These are runs of 6 systems, one row a step. Runs of the same system follow the same rule from any start.
path 1, z_621 (10 x 18):
[[  6  28 -22 -14  19  19  23  -3 -15  39   5  -6  10   0 -34 -15  -8  -5]
 [  1  -2  23  14 -11 -15 -20 -13  16 -21  15 -22  23 -26  23 -12   7  34]
 [ 28 -23  -5   1  27   2  23   7   5  11 -37  -7 -17  38   0  -4   6 -15]
 [-13 -12 -17 -13  -8   1   4   7  10 -12  40  48  24 -28   6  -8  -2  -3]
 [ -4 -15  25   9 -14  -9 -13   9 -37 -24 -24 -23 -21  13 -21  16 -17  -1]
 [-16  22 -10 -19  15  28   6 -33   8  33  11  14   1   1  16  29  17 -16]
 [ -8  24  17  35 -14 -26  -2  30  15  -8  24 -14 -15  -1 -18 -24   3  16]
 [ 21  -3  -5 -29  14  21   4 -18  -3  14 -21 -32  37  16   0 -10 -25  -4]
 [  2 -12  -3   8 -13 -23 -14   5  38 -20   2  27 -13  -9  45   1  21   4]
 [  5  -9 -24  -5   3   7  18  24 -34   1 -24  12 -16  13 -39 -17 -17 -18]]
path 2, z_536, 10 rows:
[[ 15  -6  21  14  19   6  24 -43 -15   9   6 -18 -16  -8   4 -37  11  12]
 [ 16 -36   2  10  37   0  19   1  14   2  13   3  33  -3   1   3  30 -19]
 [ 13 -31  29  10   2 -38   8  28   2 -26   6 -14 -10  23  -5  -3 -16  -9]
 [-49 -14  13 -36   8  -8  17  -7  -3  -7   5   2   7  32   5  21 -18  -4]
 [-34   9  10  15 -30  25 -20  24  31 -12  13  17   0  20   5  19   4   2]
 [ 11  51  -3 -17 -17  12 -10  12  11  27   3 -20  -3  16  -9   4 -30   5]
 [ -2  29 -21 -10 -18  -2 -29 -30   3  -1   4  -6  23 -36  28 -11   0  -5]
 [ 20   8 -33  21   0  12 -13  -6  -8   2 -47  -7 -11  -5   0 -26  21 -22]
 [ 25 -12 -30 -15  13 -26   4  18 -28   4 -14  20   1 -36 -19   8   3   5]
 [-10 -26  21  13  -1  -4  12 -20 -35 -19  -7  11 -33 -16  -5 -12   8  31]]
path 3, z_610:
[[-20  -6 -36  -6  -5  -6  -4  20 -27  -9 -22  35   0 -25 -27   5  10  18]
 [-14   9  20   2 -10  11  -4 -19 -27   4  -6   1 -22 -22 -13  16   2  53]
 [  6  22  19  12  15  12  23 -38   1  29  16  -9 -29   1   8 -19  13   8]
 [ 16  -6  11  23  17  10  14  -2  33   2  39  -9  28  -1   7 -31  15 -15]
 [ 22 -39  17  -6  13 -22  -1  20   4 -21   4 -20  31  18   6  13 -16 -24]
 [-20 -14 -21 -32   3 -34  -2  10  -8 -14 -16  20  -6   9  15  30  -3 -32]
 [-51  11 -20   3 -18   9  -6  21  -6  -6 -15  31 -16   2 -20  17  11  14]
 [-11  28  17  -6 -17  38  -9 -10  -4  18  -4  -7  -9   5 -12  13 -12  46]
 [ 23  39   9   8  -9  15  -5 -29  15  21  11 -24 -17   3  22 -28  -9  -3]
 [ 38  -5 -18  18   9   7   4  10  17   1   5 -12  29  -6  -3 -43   0 -28]]
path 4, z_843 (10 x 18):
[[-20 -26  16  37   0  26   1  -2 -21 -21  11   5  -8   5 -19  -3  15 -33]
 [ -2 -10  27   1  19  -5  -1   8  10  11  24  -3   8  10  -1  59  18 -15]
 [-43  20   6 -24  12 -38  14  -5  15   4  28 -15  17   9   8  -4  -2   5]
 [-23   4 -12  -7  -7  25 -12   6  21  -6 -19 -21  46  18  -4 -17 -13  21]
 [ 35  -3   4 -19 -29  -6 -18  22  18 -12 -18   3  -3   9  21   5 -34  24]
 [  9  15 -27 -23 -20   0   5  -1 -23   0  -2  24 -29  -1  -3 -22 -33 -23]
 [ -1  18 -16  28 -18  34 -28 -10 -23  -1  -6  13 -12 -30 -12   8  21 -19]
 [ 24  21  10  21  19 -18   0  -4  -3  27  -8 -16 -32  -7  -1  30  33   0]
 [ -4  -1 -10 -10  39 -24  31 -27  -5  20  10  -4  13 -24   0 -24  22  13]
 [-13 -36  14  27   8   9   7  -8   9 -25 -17 -13  20   4   3 -34  17  27]]
path 5, z_621:
[[-47   8   3  21  -8  18   4 -23  -7 -10 -17 -15 -15  16  -5 -36  11   7]
 [ 32   8   4   9  -4  44 -10  23  28  22   4   4  21   6  -8  20  -1  17]
 [ 36   7   3 -14  -1 -51   4  -1  -3  -4  18  -8 -16 -14  19 -13 -22 -15]
 [-36 -20 -21   8   5  15   2 -22 -12 -22 -29  -4  11   7   2 -33  16 -24]
 [  5  -8  -5  12  -5  21 -17  39  13   4  -2  24  13  -7 -18  47  17  19]
 [ 14  19   7 -31   9 -42  14  -6 -29  16  16  -6 -25 -13  -6   9 -23   6]
 [-44   0   6  14  -2  21   4 -44   1 -10  -6 -12   2   5  13 -35  16  10]
 [ 31  -7  13  26   1  31  -3  37  32  11   2   4   6  17 -13  16   8  11]
 [ 34   2  -4 -33   6 -37  10  -2  -9   2  29   0   7 -14  10  -7 -33 -23]
 [-47 -18  -6  13  -9  -3 -11 -21 -11 -34 -26  -8  -1   7  11 -19  15 -17]]
path 6, z_917 (10 x 18):
[[ 33 -23 -15 -14   5 -14  -3 -25 -15 -16 -15   4  13 -36  22 -27  -4   8]
 [  4 -39  11  32   9  -3  14 -18 -12 -23   4  17 -23  -9   7 -27  23 -13]
 [ 19 -28  12   7  28  16  20   5 -18  10  28  22   8 -16 -22  26  14 -11]
 [-10  10  34  14  13 -32   9   5  -1   7  47 -12 -10  -6 -10  27  11   1]
 [-32  19   9 -10  28   4  17  -3  26  28  11 -19  15  33  -2  17  13  -1]
 [-14  15   0  -9 -19   0 -23  24  46  -6  10 -10  38  14  14  11 -11   8]
 [ -8   2  -2 -27 -24  -1  -6   9   5 -15 -20 -10  -5  40  15  -8 -43 -17]
 [-10  16 -35 -14 -30  27 -25 -15 -17  -7 -16  22  -3 -16   9  -4 -15 -23]
 [ 16   8 -12  24 -26  13 -11  17 -24  -4 -26  16 -43  -8 -21 -12  -1   9]
 [ 34   8 -16  -9  18  -9   9 -15 -34  21 -22  -5  -8 -31 -17  -8   2  23]]
path 7, z_536 (10 x 18):
[[ 31  19  30  26  16 -14  17   4   9  24  32 -23 -19   1 -10 -13   7   6]
 [-11 -10  10 -12  27 -25  12 -22   8  -4  15 -34  43  -2  11 -15   4  -3]
 [ -4 -34   1  12  -1  -6 -11  16  24 -27 -30  -7  11  30  22   1  11 -18]
 [ -7  -3 -18 -32 -10 -16   8  40   2  -4  -9  24 -11  28  -8  12 -34  -7]
 [-40  12   7 -14 -38  22 -18  -8 -18 -16  18  17  -7 -10  -4  10 -26  12]
 [  4  36   1  14  -7  47 -12 -17   5  32  -4  -4 -16   3  -1  19  14  -2]
 [ 31  39 -16   9   7 -23  -8   3  13  22  22 -11  11 -34  -1 -12  13  -1]
 [  8  -9  -9   6  11 -21  -4 -25 -19 -15 -29 -33  15 -15   7 -42   6   4]
 [ 11 -47 -21  -9  23  -4   9   4  -2 -10 -38  25   9   0   9  15  23  -5]
 [  3 -26   9   4  -8 -14  21  31 -12 -16  11  36 -33   6 -20  -4 -14  13]]
path 8, z_28:
[[ 12  11 -36  -7   3  28  16  -9 -11  25 -33  20 -20  -5 -11 -24   3  18]
 [ 24   6  -4   7  -5  -6 -10 -20  -8  -3  19  12   7 -57   8 -17  11  27]
 [ 30 -14  20  21  18  11  12 -34 -35   4  -6 -28 -16  -2  -6 -18   3 -16]
 [ 11 -31   2   8  40 -11  22   1  10   7  24   8  27 -12  -2  11  32 -17]
 [-14 -23  36  33  -5 -15   4  27  -6 -29  16 -19  -5  18 -21  -1   2  -3]
 [-12 -22  18 -33  12   8  13  13   7   3   2  -2  19  35  -2  39 -22   7]
 [-37  15   8  -1 -23  -4  -2   8  39  -7  19  19 -19  26  27   3  -2   0]
 [ -6  37 -19 -19 -23  28  -9  17   4  16  -3  -4  11  18 -18  -9 -36  -2]
 [  7  30 -24 -22 -19 -17 -34 -16   7  -3 -14  -2   3 -22  37  12  -4 -10]
 [  3  18 -37  11   1   3   0  -7 -18  10 -43  -4 -26  -1  -9 -31  14 -15]]
path 9, z_28, 10 rows:
[[-10  -7  28  14  19 -37  23 -26   2  -2  32 -11 -20  -4  19 -16  16  -5]
 [-13 -17  11  19  19  32  14  12   7   3   7 -21  42  23 -31  -8   2 -11]
 [ 16 -20  20  -3 -14 -23 -19  27  23 -23  16   4  10  10  21  32 -12 -11]
 [-39   8  -1 -23  -3 -13  19   7 -11  -4 -10   1 -29  41  -9  -3 -24 -15]
 [-35  19 -22 -14 -14  28 -22   9  21   5   0  22  30  -7   2  23   8  18]
 [ 30  33   3  11 -35   4 -23   5   0   6 -15  -5 -42   2   9  -2 -17   3]
 [  5  22 -34 -36  20 -16  16 -26 -12  28 -11  -3   9 -15   4 -17  -6   3]
 [ -5  -4 -10  41  -7   6 -21 -17   1 -18 -15  -8   9 -29  10 -30  34   3]
 [ 55 -31   1   6  14   7  11  13 -28   3 -17   4  -5  -5 -22   0 -10  -3]
 [-19 -24  17  -9  22 -38  20 -18 -12 -12  29  16  -6 -21  10   6  17   9]]
path 10, z_917, 10 rows:
[[ -2 -19 -13  -9  -4 -32  -7  21  24 -17 -16  30   0 -13  20   6  17  35]
 [-20 -33  17 -20  -1   9  28 -17 -19 -17   3  13  -3   9  -3 -25 -29  30]
 [ 16  -4  26  13  -9  44 -12 -41  -5   1  24   4   0 -16  18  13   5  -9]
 [ 35  16   8  22   6   0  16  22  17  21  26   7 -31  15  -6  -7   3 -27]
 [ -6  21 -17  -8  19 -21   4  12 -14  13  13 -29  36  -8 -34  -4  -3 -25]
 [-33   1   3  15  -1 -25 -26   5  10 -17 -29 -26   5  10  11  26  28   0]
 [-13 -17 -19 -35   1  -3  11  15  19   1 -23  37   2  16  16  12  -7  26]
 [-16  -1  17 -11 -31  18  -5 -14 -11 -22  24  12   3 -15   4 -24 -36  28]
 [ 26   4  18  13  -6  44  -2 -33 -14  12 -10  -9 -29  14   9   0  -9 -18]
 [ 43  26 -25  12   5  -6   0  15  11  23  16  10  -5 -22  -5 -10  11 -23]]
path 11, z_843, 10 rows:
[[ 30 -16 -33  -4  18  -3   6  11  29   7 -22  14  17   8  19 -10  15 -27]
 [ -2 -16  -6  11 -11 -37  -5  32 -23 -30   6  11  -2 -24 -27 -14  -5   7]
 [-21 -18   8 -12   7  27   8 -15 -37   2 -28   3 -15  23 -16  30  -4  -2]
 [-16   9  12  -2  -7   9   2  -4  29  11  33  38 -14 -10  21  23  21  24]
 [ -3  33  19  16   5  -1  15   4   8  17  24 -36  -2  20 -19 -33 -12   1]
 [ 29 -13  -1 -17   5  18 -19 -26   0  -2  -3 -21  51 -15  20   5 -10  -8]
 [  2  -8 -16   5 -14 -41  -9  16  20 -28 -25   6 -21  13  30 -16   5 -18]
 [ -3  -7 -32  -9   5   9  12  35 -24   5 -10  23   8  -4 -46   2  -6  -9]
 [-21   1  26   1 -18   6 -19 -18 -31 -13  -2   2 -21 -19  -1  34   3  31]
 [ -1  23   2  -2  17  18  24 -17  24  38   3   7 -29  28  15   0  16   0]]
path 12, z_610:
[[ 28   6   8  10  10 -29   0   2  -9   2   0 -26 -21  17   6   4  -6 -51]
 [-15   2 -44 -12  20 -22   4  23  10   9  -2  18  35 -14 -12   5  22 -16]
 [-19 -16  13   2 -16 -20 -15  24  -5 -26 -25  -7   3  -2  -7  13  -1  50]
 [-10   9   0 -33   3  12  21 -36 -10  19 -19  10 -34  17  15   0 -14  20]
 [-10   9   0  28 -18  32  -2 -15  23  -5  32  23  -6 -14  14 -30  16  -5]
 [ 33 -15  27  16   5  32   4  16  -9   3  16 -26  20  13 -30   2 -21 -13]
 [ 23  11  -6 -23  10 -38 -14 -10  -3   4   7 -15  10 -15  26  28  -4 -38]
 [-24   2 -32  14   6 -34   6  33   2  -9 -25   7  -7   5 -20 -15  22 -13]
 [-16 -12  -3 -24   1  13   0   6  -3   3 -16  11  23  -9  -9  21  -3  61]
 [ -5   9  28  -1 -22  -1   1 -31  -4  -6  -2  -2 -49   8  29 -11 -11  22]]

Which system made each of these runs?
path 13:
[[-13 -16 -13 -16  -6  -9  22   9  15 -15 -15  15 -14  35  11 -40 -23   0]
 [  6 -12  -6   6 -28  40 -12  26  -7 -15  17  29  15  -9 -24   2 -22  -6]]
  z_843
path 14, 2 rows:
[[ 13 -15   4  28  -8  -1 -27  17  17 -22 -10 -13   9  14  14  12  13 -46]
 [ -7 -13 -25 -27   3 -27  10  29 -14  -5  -3  30  -7   5 -11  20 -12 -29]]
  z_917
path 15, 2 rows:
[[-29 -40  29   2   6  11  17 -10  22 -19  16  19   3  25  25  11  10   2]
 [-21 -10  23  -9  -9  25   7   8  12  -3  24  16  -7  39   4  30 -16 -27]]
  z_610
path 16 (2 x 18):
[[-18  -2   2 -35   5  22  18 -32 -15   8 -27 -12  -4  29   4 -11 -25  13]
 [ 17  14  -7  16 -27  29 -30 -14  22  -7  10  15   8 -29  28 -10   7   3]]
  z_917
path 17:
[[ 19  -9   0 -15 -11 -32   7  16  30 -17  13   6  12  -3  20 -36 -25  23]
 [ -9 -23  -3 -18  -9  34   7 -24 -14 -19 -12   2  14  21   9 -24 -29 -26]]
  z_536
path 18 (2 x 18):
[[  8  31 -19 -11 -15   2 -10   7   2   1  29  -8  20 -10  -4 -22 -29 -39]
 [  3  16 -17   9 -18  -3 -44  -1 -15 -13 -36 -30  11 -11   2  14   5 -23]]
  z_843
path 19:
[[ -5 -30   6  25  -5 -19  -5   7  22 -27   0  30 -15 -15  27  -2  32  15]
 [ 10 -19  -6 -11  15  16  28  14 -38  11  -5  13  -8  12 -45   4 -17 -13]]
  z_621
path 20, 2 rows:
[[ -3  22 -27 -13 -17  34 -21 -20 -10   1 -15 -13  27   0   1 -19 -21 -29]
 [ 16  18 -12  26 -15 -14 -39  17  19  -8 -20  -5  -4 -19  17  18  26   5]]
  z_621
path 21 (2 x 18):
[[ 37 -16   6  20   1   6  14  -3 -11   1 -21   4 -47  20   3 -19  -1 -19]
 [-18  -9 -12 -20  25 -17  27   0 -10   6  34  21  27 -26 -18  -3   7   8]]
  z_28
path 22 (2 x 18):
[[-16   4  23  -3 -17  22   9 -17 -10   0  15  21 -21 -12  -2  -7 -13  52]
 [ 35  14  24   7   3  39   9 -29   5  27   8 -20 -10   6   7 -12 -12  17]]
  z_917
path 23, 2 rows:
[[ 29  19  -8 -37   7 -21   4  -6 -24  23  11  11  -9 -27  -5  22 -21  15]
 [-33  14 -11  12  -9   9  -1 -43 -14  -7 -18  -2 -21 -12  12 -39  16   2]]
  z_843
path 24 (2 x 18):
[[ 28   6   2 -17  -6 -18  -5 -13 -14   6 -18  18 -36 -24  18  14  -3  37]
 [-11  11   0   6  18  17  29 -42  -9  22   3  -1 -14 -10   0 -40  13  20]]
  z_28
path 25 (2 x 18):
[[ -7  22  23 -15  16  -5   4   5  13  27  36 -20  24   8  -8  38  -5   6]
 [-22  13  14 -12   0 -36  12  -3  26  -4   9 -26  -7  33  21 -25 -19   6]]
  z_621
path 26:
[[-20   7  -8 -11  -2 -17  -3  -9 -25   1   7  18  -1 -47 -10   9  12  41]
 [ -4  -9  32  21  10  15  17 -22   4   6 -12 -10 -25  12   2 -10  14  47]]
  z_917
path 27, 2 rows:
[[  3  -2  24  24 -13  53   7 -27  -3  -3  19  -3 -10  11  -2 -30 -10  -5]
 [ 57  11   0  12   5  17 -10   7   0  21  10 -10  -1  -3  -5  14  -2 -36]]
  z_917
path 28:
[[  2 -12   2 -35  14  11  31  10   1  11  20   7  16  31 -11   6 -33 -24]
 [-47  15   2   4 -23  -8 -24   3  18 -22  28   5   9  -4  17  13   7 -21]]
  z_28
path 29, 2 rows:
[[ 25   5   7  -3  -6  20  19  30  12  18   2   1 -14  37 -21 -17 -34   7]
 [ 11  29 -11 -14  -8 -12 -23 -21 -20   0   9 -33  26 -27   4  -7 -20 -24]]
  z_917
path 30:
[[-10 -21  18   3 -22  -9  11  16  20 -31  14  12  -4  13   6 -37 -23  32]
 [ -8 -13   3 -35 -15  41   3 -19 -12  -8  11  13  18  12   5  -1 -43 -12]]
  z_28
path 31:
[[ 12   5  -8  -2 -15  -6 -34  15  15 -14 -37 -32  19  19  17  13  -8 -22]
 [-12  17 -39 -31 -16 -28 -11  10  -2  -5 -28  21 -18   1  13   0 -13  -6]]
  z_536
path 32, 2 rows:
[[-40  -5  24   9 -25   3 -21   0   3 -35  24 -16  20  10   2   1 -15 -21]
 [ -4  14  -5 -19  -2   6 -13  26  22  13 -11 -13  15  36   4  40 -13 -23]]
  z_843
path 33, 2 rows:
[[ 12  11  16  -6  -6 -55  -1 -11 -18 -11   6 -18 -33 -16  12 -12 -12  12]
 [-24  -7 -13   7  15  41  16 -32  -1   8 -26  -4   9  18   0 -29  18  -9]]
  z_621
path 34:
[[ 37  -7   6  15   1  -3  25   5  -3   2  28  15 -25  -3  -4 -41 -16 -16]
 [  6   1  -1  21  23   4   2 -12 -32   5  16 -26  21 -18 -28  -1  14 -39]]
  z_917
path 35, 2 rows:
[[-36 -12   4   8   6 -30   7 -11 -15 -19  -9  -3 -27  20  10   4  18 -34]
 [-43   0  -7   2   7  -1   4  40   5   3  -8   8  11  18 -33  29  15  11]]
  z_536
path 36:
[[-29   0   5 -31 -16  25  -5   3   2   1 -19  13  -6  34   3  39 -20   9]
 [-13  38  -3   2 -35  19 -13  13  24  10  28  28 -17  -6   6   8  -7   6]]
  z_536
path 37:
[[-12 -21  29   7   8  -9  -1 -43 -11 -16 -15 -16 -23   5  33   6  14  -4]
 [  1 -15  -8  14  24  31  33  18  19  22   9  26   7  17 -22  -9  17  -6]]
  z_28
path 38:
[[ -5   3  30  14   8  39   2 -14  21  17  36  -5  16  12   5  29  13 -11]
 [ 19  29  12  14   0 -27  -8  16  31   8  22 -35   4  16  11  -5  -3 -21]]
  z_536
